rotation steps, each row followed by its count of steps
The counts run from 0 to 352.
[139 120 109 133 133 123 149  68 134 125  93 139 112 120 105  79 148 183
  68 112 122  98 115 160 156 144 128 118 129 114 165 127  99 172 133  90
 108 127 125 106 124 120 104 130 146 128 141  88  77 101 124 127 132 194
 179 104 143 165  91 132 132 135 166  93 121 176 114 103 170 119 121 104
 158  91] => 303
[117 155 128 127 120 166 121  74 141 151 124 161 157  92 141 114 144 109
 136 133 114 104 156 149 153 151 141 140 123 136 104 104 137 132 166  61
 147 166  88  96 114 108 119 125 153 131 156  67 104  94 158 128 115  96
 158 121 133 114 123 114 127 127 194  61 120 109  92 106 135 171 134 120
 112 126] => 222
[ 79 147 156 131 154 163 139  81  71 141 115 131 113 109 130 102 131 113
  86 119  92 143 126 108 137 159 114 105 164 142  96 161  71 114 132 109
 101 104 155 172 124 114 104 116 141 158 162  83  99 167 139 127 137 163
 169 126  93 124 116 122 123 174 186  95 130 146 138 152 142 111 108 142
 107 102] => 179
[ 97 124 141 130 179 118 147 128  96 148 158 162 143 167 117 126 127 132
 148 142 124 146  83 127 176 174 158 144 133 137 148 117  79 155 115  88
 110 140 163 110  94 106  90 114 145 161 163 114 121 104 138 134 160 176
 139 156 105 141 139  79 136 137 186  74 129 133 139 154 114 140 138 110
 169 108] => 56
[132 122  73 124  93 165 131  88 101 175 119  90 143  90 132 110 112  78
  55 105  67 138 116  98 135  88  73 120 152 162 136 171 116  96 105 134
 120 104 123 111 187 127 131 121 142 144 127 107 136 129 177 112 143 153
 169 123 136 128 142 158 109 166 128 116 120 122 115 157 145 141  83 138
  80 130] => 317
[104 139  76 137 125  84 172  86  90 149 153 131 166 131  98 108 121 172
 115 150  91 108 103 115 133 140 121  89 110 124 148 138  89 138  98 112
 157 117 133  88 114 150 105 139 184 118 146  94 132  95 147 118 172 203
 136 136 129 149 153  76 124 108 153  82 112 116 131 131 150 154 174 110
 137  99] => 192
[140 101 107 124 126 131 156 127  56 174 151 113 155 138 163 103 152 142
 125 103 116 114 104  80 159 135 139 117 117 127 102 142  70  97 121  85
 123 134 108  75 118 142 112 126 116 146 136 102 137 122 173 147 173 176
 171 159  80 151 111  82 105 153 152 113 124  92 142 152 108 167  99 105
 117 103] => 199
[116 136  80 124 149 151 120 160  57 123 142 134 148 117 101 116 109  81
 113 127 126 159  79 125 158 163 120 133  86 144 118 106 141 108  98 158
 104 131 144 128 139 165 116 138 171 124 150 133 117 103 120  90 159 126
 148 168 108 120 132 152 104 140 153  50 141 100  84 151  99 167 115 115
 104 101] => 127
[146  98  98 118 169 134 119  92  76 106 108 155 119 109  63 136 118 112
 119 167 111 123  77 150 167 164 142 130 100 132 120 114 129 168  82 114
 115 134 148 112 133 121  78 125 138 190 160 146 128 128  93 126 148 148
 148 116 132 157  83 119  91 166 169  64 156 116 119 123 162 148 116 141
 119 116] => 134
[ 97 140 119 144 148 130 140  82 112 142 104 154 116  89 139 102 128  96
  83  89  92 148 149  89 142 135 107 147 160 146  97 113 121 120 139 101
 121 166 143 169 140  96 113  94 170 155 113 115  88 100 197 121 126 111
 185 166 109 131 126 136 115 112 181  99 105 170 144 121 140 121 104 126
  88 108] => 176
[120 129  80 131 103 156 120  82  59 154 110 108 129 111 118  85 117 126
  81  89  87 118 107  86 118 118 122 101 138 133  96 130  78 100 116 115
 130 118 124 112 152 174 119 136 121 122 147 113 137 137 165 103 159 166
 161 149 110 129 107 114  86 153 133 115 109 123 143 115 153 160  58 110
  85  98] => 315
[110 163 127 126 159 178 117 140  53 127 180 161 137 135  90  89 104 153
 125 100 131 147 101 165 132 153 108 122 175 137 132 110  90 140 111 147
 122 111 143 139 123 119 113 155 165 147 161  90 126 153 135 116 133 174
 142 153 106 133 157 151 168 142 163  54 149 107 138 153 110 135 100 104
 123  69] => 263
[107  79 125 131 108 162 138 135 108 152 114 111 144  85 118  98 146 102
  91 108 116 131  96 117 179 138  78 156 135 175 131 124 134 128 157  77
 121 124 134 105 110 145 142  95 153 154 183 111 138 124 152 156 168  93
 158  93 163 158 123 163  99 134 158  87 164 158 109 183 133 117 121 110
 101 141] => 90
[150 118 114 122 141 162 115 133 119 128 112 142 122  79 120  98 120  81
  81 102 124 119  93 132 161 129  81 137 136 140 141 128 111 132 138 116
  83 118 129 162 170  98 112 131 144 165 132 148  90 109 144 112 128 126
 206 128 117 143  86 171  81 181 180  83 130 136 121 135 105 168 114 138
 103 113] => 291
[102 151 102 130 157 121 112  66  94 128  92 181 134  98  96 117 112 110
  95 161  98 115 126 157 149 145 136 123 112 140 120 129 151 152 118  92
 142 133 159 116 162 110 135 119 168 139 164  56 110 119 142  85 134 110
 139 156 157 127 147 146 130 154 173 119 134 141  86 103 193  95 127 148
 132 108] => 22
[110  83 117 125 167 117 134  77  95 170 107 127 154 112 119 112 135 109
  86 121 117 120 109 121 147 143 116 158 135 169 143 130 117 138 132  89
  98 173 192 152 137  80 126  74 171 133 143 133  77  89 164 110 148 127
 133 159 127 125 131 132 117 113 158 136  91 167 112 147 117 111 162  86
 138 112] => 170
[132  83  97 112 162 114  96  99 101 173 113 128 129 127 107 109  93 122
  73 133 133 107  81 116 147 132  81 113 101 138 176 147  92 169 112 106
 110  82 144  82 149 119 142 138 153 130 150 100 135 132 134  98 161 154
 147 167 121 189  97 126  99 167 166 153 148 139  96 134 171 101 131 134
 136 103] => 160
[101 150  89 131 141 106 149 108 103 119 155 175 153  90 103 128 135 114
 132 148 136 111 139 135 159 110 123 126 137 128  97 118 154 134 113 136
 133 128 126 114 150 126 144 158 178 122 130  40 131 142 188 110 156 120
 143 183 128 140 160 139 156 143 190 104 124 116 106 104 180 116 125 162
  76 103] => 345
[130 133  78 115  87 159 123  99  84 159 116  98 129 104 124  92 114 108
  61 100  74 136  99  99 133 104 105 103 155 159 104 144  83  98 112 125
 133 102 122 111 156 149 139 136 122 142 142 104 145 134 171 106 147 151
 174 127 115 123 117 144  99 166 119 107 111 116 151 132 142 143  72 114
  95 118] => 316
[106 113 167 120 167 165 128 129  68 138 111 132 127 120 133  86 151 121
  95  96 144 115 118 148 173 146 114 157 152 137  97 107 123 112 185  91
  95 113 151 166 114 156 148  94 122 135 184  79 116 146 105 127 169 115
 171 148 112 125 131 146 133 131 161  93 135 141  69 127 121 112 105  92
 132 139] => 94
[109 147  86 101 180 101 123 108  93 143 105 151 157 134 122 119 159  95
  80 168 118 134 101 126 160 127 129 119 138 145 131 117 111  92 106 125
 158 106 141 116 150 126 120  79 127 152 147 105 132  71 156  73 180 149
 182 161 116 115 162 117 117 111 132  82  93 121  90 108 141 122  89 107
 144 159] => 326
[142 148  99 159 123 161 140 123  58 118 168 163 112  99 102  96  83 150
 129  92 134 134 133 162 126 162 103 136 128 119 135 138 139 139 105 139
 108 129 109 117 150  93 114 160 195 149 119 112  80 124 133 122 107 155
 163 158 103 137 160 161 143 155 174  70 163 110 139 136 116 138 145 125
 125  71] => 265
[143 109  81 121 137 143 104 106  99 121 116 175 121 118  73 141 130 112
 104 160 125 142  60 152 194 156 158 143 119 152 122 115 124 162  90 131
 132 130 148  92 139 125  95 134 121 206 173 128 129 117 118 134 147 146
 156  96 152 156 102 140 114 172 166  71 158 128 136 138 153 126  89 138
 144 107] => 135
[106 138 135 123 184 151 100  90 101 131  88 158 129 111 101 100 120  77
  82 113  91 121 133 131 125 139 113 108 135 130 129 116 109 130 117  79
  92 119 143 172 127 106  86 115 149 142 137  96 118 145 142 101 143 115
 164 143 118 145  78 127  84 170 174  77 122 139 120 111 139 116 105 155
  86 106] => 17
[138 135  92 135 141 119 178  91 128 129 143 134 173 106 107 127 121 133
 110 136 138  71 125 175 132  94 113 129 143  95 124 153 149 129 106 110
 121 108 105  84 147  72 128 142 168 131  96  79 100  95 159 121 152 188
 156 154 123 156 162 135 137 165 177  88  96  90 109  95 137 140 150 154
 145 118] => 350
[154 115  60 137  85 147 119  79 114 148 112 134 137  81  95  97  77 120
  80 109 112 113 112 125 122 101  92 109 140 131 130 126 117 141 110 110
 143 114 112  96 150 113 138 163 145 130 128 138 115 117 174 117 126 152
 157 148 128 171  94 163  78 162 162 120 118 110 150  92 160 150  95 149
  96 103] => 155
[126 122 138 135 141 158 110  81  88 130 103 164 116 103  89 115 116  96
  89 116  90 120 105 150 144 132 128 128 171 135 124 145 108 153 105  94
 109 118 153 133 163  95 111 132 119 193 149  87 115 141 139 100 147 144
 165 105 140 152  99 138  90 202 149 114 138 138 151 118 146  95  65 158
 142 120] => 19
[143 150  74 109 139 140 117  90  96 124 145 139 130 106 112 124  94 145
 104 145 121 127 116 141 137 151  73  84 123 140 135 137 110 126 110 161
 165  81  93  83 122 125 110 150 173 126 140 108 135 138 123 138 125 163
 176 110 113 146 114 135 121 144 186  39 180  82 134 138 150 154 147 118
 101  88] => 270
[125 114 123 148 111 153 164  85 125 133 161 148 119 103 124 120 147 132
 142 109 117 101 139 127 171 129 113 163 172 131 132 144 109 155 127  96
 112 147 119 131 133 101  88 134 142 174 123  93 124 166 195 176 134 161
 148 135 129 173 121 126 150 159 192  79 141 131 166 144 160 145 150 150
  72 109] => 65
[131 156 114 127 142 168 122  71  99 140 117 152 107 132 110 106 101 176
  92 135  83 112 136 122 113 157 107  97 113 105  93 101 125 124 103 138
 179 126  92  83 116 144 104 138 167 139 150  99 146 108 105 126 149 150
 179 111 134 149 108 102 129 117 160  48 159 126 144 111 157 142  96  98
 123  92] => 108
[126 108 116 124 160 173 123  59  77 173  99 119 134 121 121 143 119  88
 100 155 115 138 118 128 159 156 120 169 115 177  69 131 138  93 121 107
 166 148 136 105 125  99 122  62 132 161 173 141 127  96 128 144 146 113
 139 128 125 122 139 134 128 138 156  66 142  99  85 143 142 119 147  85
 134 163] => 248
[137 125  72 138 122 145 133  69  72 159 107 113 124 106 126  73 102 140
  86  94  86  96 133  87 117 122 112 105 111 126 100 129  99 105 112 110
 128 143 127 119 152 150 112 129 132 100 132 104 126 141 163  93 153 151
 158 175  98 136  96 103  97 136 138 119 100 128 109 100 157 156 102 103
  80  89] => 314
[109 148  78 132 151  89 162  73  91 143 134 124 170 122 121 123 129 165
 114 167  98  88 125 130 126 152 118 100 110 120 129 154  97 119  99 111
 151 109 121 111 128 129 115 118 186 118 146  92 124 113 134 118 157 205
 122 148 130 116 160  97 136 120 153  96 114 109  99 115 152 148 182 111
 128 100] => 191
[124 131 104 127 122 159  96 118  93 145 115 171 132 102 110  90 139  71
  87 100 122 152 112 143 157 114 141 152 150 147 104 104 122 127 131  88
 115 169 143 132 158 112 134 117 135 160 146 109  99  96 194  93 127  92
 178 145 120 117 120 151  89 157 139 103 108 135 132 110 101 131  56 128
 101 117] => 14
[159 143  86 167 123 142 143  94  64 119 154 178 105 102 106 103  84 158
 135 106 140 130 149 152 133 153 104 147 137 107 111 125 146 131 111 146
 130 155 112 104 164  87 120 148 173 171  99 120  92  97 141 119 105 149
 173 176 113 140 154 151 152 133 168  79 156 113 123 110 131 142 138 125
 112  88] => 266
[ 96 143 107  81 197 107 121 122 101 139 103 135 168 143 115 122 169  94
  66 162 103 137  96 129 146 134 139 108 126 161 145 137 100  92 104 110
 144  84 135 135 118 124 105  84 144 130 156  90 129  87 127 100 182 154
 183 135 119  93 156 106 110 126 139  76 105 117  95 131 119 121 111 104
 148 147] => 327
[133 142 120 123 128 124 168 125 124 123 146 136 171 117 128 121 133 125
  93 130 154  98 119 163 136  98 109 115 151 118 139 161 140 127 115 102
 108  82  91  86 147  78 131 163 156 120 100  62 100 112 161 115 141 190
 168 147 117 134 158 157 118 196 175  88 120  95 118 111 118 124 135 144
 153 108] => 349
[157 122 107 131 155 140 115 155  98 129 133 165 115 125 101 112 119  83
  96 119 137 149  85 122 154 139 115 156 122 136 144 107 144 137  78 156
 102 132 130 100 155 128  99 135 158 175 115 159 127  83 140 116 153 141
 190 148 119 156 112 137  92 147 159  58 149 119 138 128 110 155  69 132
 101 108] => 129
[107 141 103 123 104 146 152 104  86 139 162 129 155 105 124 108 125 143
 151 118 130 121 116 150 182 156 124 149 149 132  94 135  93 136 155 102
 121 115 134 129 141 141 142 140 125 137 179  51 136 199 161 143 141 144
 124 178 122 127 152 143 157 169 199  99 138 103  86 126 172 143 158 132
  97 104] => 68
[101 129 105 124 160 126 172 125 139 129 134 144 158 120 118 144 134  75
  94 167 134 154  99 137 172 133 118 163 145 156 153 136 133 132 114 115
 152 124 147 128 120  75 108  86 170 164 125 124  94  66 159 133 151 168
 159 140 136 115 181 138 128 110 189  60  98 132 120 147 122 139 162 135
 138 152] => 53
[121 136 102 170 113 119 181 104 113 138 150 157 129  98 131 119 142 129
 148 123 131 160 133 127 185 180 155 176 101 135 119 117 127 140 118  77
 122 177 127 113 144  91 108 121 164 166 127 110  68  85 169 161 126 141
 158 143 109 132 144 126 132 124 208  69 128 140 124 150 125 159 156 127
 128 108] => 59
[118 140 133 130 151 164 113  71 157 146 114 153 148 109 128  95 142 116
 128 124 100 105 145 140 159 138 128 123 112 127 116 103 126 145 157  63
 139 159  84 103  84 125  97 119 155 113 142  61 135 111 151 131 134 110
 142 136 154 138 105 101 124 120 196  41 139 115 102 114 161 160 144 117
  84 113] => 223
[101 132 149 119 161 146 123 139 129 138 149 172 160 135  98 127 146  77
 140 148 131 106  92 169 164 127 132 160 188 108 146 121 124 159 143  96
 126 153 143 133 143  86 111 120 142 184 152 106 126  66 160  95 160 140
 162 125 156 118 173 117 137 143 174  69 112 133 113 122 101 173 120 147
 158 145] => 215
[120 109  78 107 178  98 124 100 119 152  73 122 147 121 104 117 127 110
  51 151 141 117  97 111 157 130 104 114 101 162 144 101 112 130 131 101
 156 102 144  95 114 117 137  74 161 100 147 129 104  87 147 101 157 138
 157 170 123 149 112 131  87 106 158 109  88 146  88 107 153 110 133  98
 127 135] => 165
